Rotation paths and how fast each direction turns (degrees a step):
Each turn is a multiple of 5 degrees from 10 to 175, or 0.
Each row of a path follows its step; steps can be skipped.

step 0: [-0.15  0.51 -0.42  0.36  0.76 -1.32  0.25 -0.62  0.74 -2.35  2.57  1.19
  1.11  1.91  0.30 -1.84 -2.57  0.84 -1.23  0.02 -0.20 -1.05 -1.34 -1.07
  0.28 -0.05  0.74 -1.04  0.82 -0.91]
step 1: [-0.72 -0.19 -0.10 -1.69  0.11 -0.12 -1.00  0.74 -0.25 -2.41  0.71  1.88
  1.28  1.46  1.00 -1.31 -1.23  0.62  0.11  0.46  0.46 -2.34  1.74 -1.90
  0.12 -1.38  0.86 -0.28 -1.53 -0.76]
step 2: [-1.43  0.15 -0.60 -0.66 -0.95 -0.52 -0.42  2.03  0.85 -1.24  1.03  0.39
 -0.56  1.38  0.04  0.85 -0.09  0.56  2.35  2.80  0.73 -1.31  0.46 -0.60
  0.26 -0.70  1.28 -2.43 -0.90 -0.99]
step 3: [-1.57  0.57 -0.06 -1.98 -0.92  1.50 -1.26  1.01 -0.44  0.46  1.06  0.80
 -0.77 -0.96  0.44 -0.81  2.16  0.46  2.83  1.63 -1.02  1.02  1.43 -0.22
  0.37 -0.87  1.27 -0.92 -0.85  0.11]
step 4: [-0.85  0.95 -0.25 -0.14 -1.05  0.47  0.65  0.69  1.81  1.53  1.02 -0.07
 -0.79  0.68  0.28 -1.14  1.75  1.77  1.70  1.00 -1.35  2.29 -0.96  2.59
  0.15 -1.40 -0.17 -1.01  0.19  0.33]
step 5: [ 0.16  1.69  1.57 -0.29 -0.20  1.83  0.32 -0.06  0.75 -0.07  1.57  0.21
  0.29  0.31  1.18 -2.39  1.39  1.79 -1.58  0.38 -1.66  2.17 -0.28  1.22
  0.39  0.44  0.29  1.15  1.30  1.11]
step 6: [ 0.54  1.30  0.98  1.27  0.76  0.50  1.80  0.96  0.67 -0.41  0.53  0.64
  1.62  3.05  1.37 -0.68 -0.24  1.07 -2.62 -0.52 -0.41  0.50 -0.30  1.59
  1.24 -1.16  0.25  0.24 -0.32  0.69]
step 7: [ 1.16  1.01  1.57  0.70  0.60  0.68 -0.21  0.82  0.68 -2.26 -0.22 -0.14
 -0.15  2.32  1.54  0.76 -0.37 -0.03 -2.62  1.19  0.20 -0.06  2.02 -1.37
  1.00 -0.26  1.88  0.88  0.12  0.13]
step 8: [ 0.40  0.16 -1.02  0.80  1.34 -0.60  0.42  1.64 -0.90 -0.67 -0.65 -1.36
  0.24  2.16  0.59  1.32  0.14 -1.32  0.26  0.44 -0.08  0.20  1.85 -1.16
  1.68 -1.07  2.97 -1.09 -1.70  0.05]
step 9: [ 0.32 -1.22  0.47 -0.76  0.98 -0.95 -1.31 -0.03  0.84 -0.07  0.25 -1.72
 -2.79  0.38 -0.12  0.69  0.81 -1.27  1.69  0.45 -0.55  1.81  2.12 -1.21
  1.03 -1.56  1.97 -0.14  0.03 -0.16]
step 10: [-0.10 -1.38 -1.59 -1.03  1.45 -1.56  0.36  0.70 -0.17  0.66  1.45 -2.96
 -1.27 -0.09 -0.27 -1.85  1.75  0.09  1.44 -0.69 -1.30  1.79 -0.15  0.09
  1.00  0.11  0.32 -0.54 -0.28  0.95]
Speeds:
[ 0.18  0.18  0.23 -0.51 -0.39  0.14  0.15  0.29  0.26  0.08 -0.08  0.61
  0.94  0.02 -0.30  0.76  0.97 -0.04  0.01  0.86 -0.51 -0.12 -0.77  0.25
 -0.44 -0.37  0.11  0.66  0.08  0.57]
35
[-0.79  0.24  0.04  0.15  0.11 -0.97 -0.84 -0.02  0.06  0.53 -0.36  0.21
  0.01 -0.21  0.16  0.12 -0.33 -0.12  0.56  0.36 -0.37  1.35  0.04 -0.05
 -0.02  0.40 -0.26  0.08 -0.52  0.66]
60
[ 0.44  0.10 -0.37  0.10 -0.57 -0.41  0.09  0.29  0.56 -0.50 -0.54 -1.06
 -0.36  0.04  0.10 -0.29  0.04  0.82 -0.02  0.89  0.00 -0.10 -0.13 -0.26
 -0.57  1.10  0.13  0.28  0.25 -0.06]
140
[-0.90 -0.81 -0.04  0.54 -0.46  1.04 -0.30  0.32 -0.22  0.12  0.35 -0.48
 -0.08  0.08 -0.25 -0.49  0.01 -0.05  0.63  0.58  0.21 -0.33 -0.02  0.47
  0.38  0.02 -0.74  0.38  0.25  0.63]
45
[ 0.34 -0.22  0.64  0.38 -0.32 -0.53  0.27 -0.35  0.07  0.52 -0.67 -0.23
  0.27  0.88 -0.41  0.03 -0.40  0.69  0.87 -0.26 -0.17 -0.53 -0.19  0.84
  0.26 -0.36  0.19 -0.13 -0.69 -0.23]
160
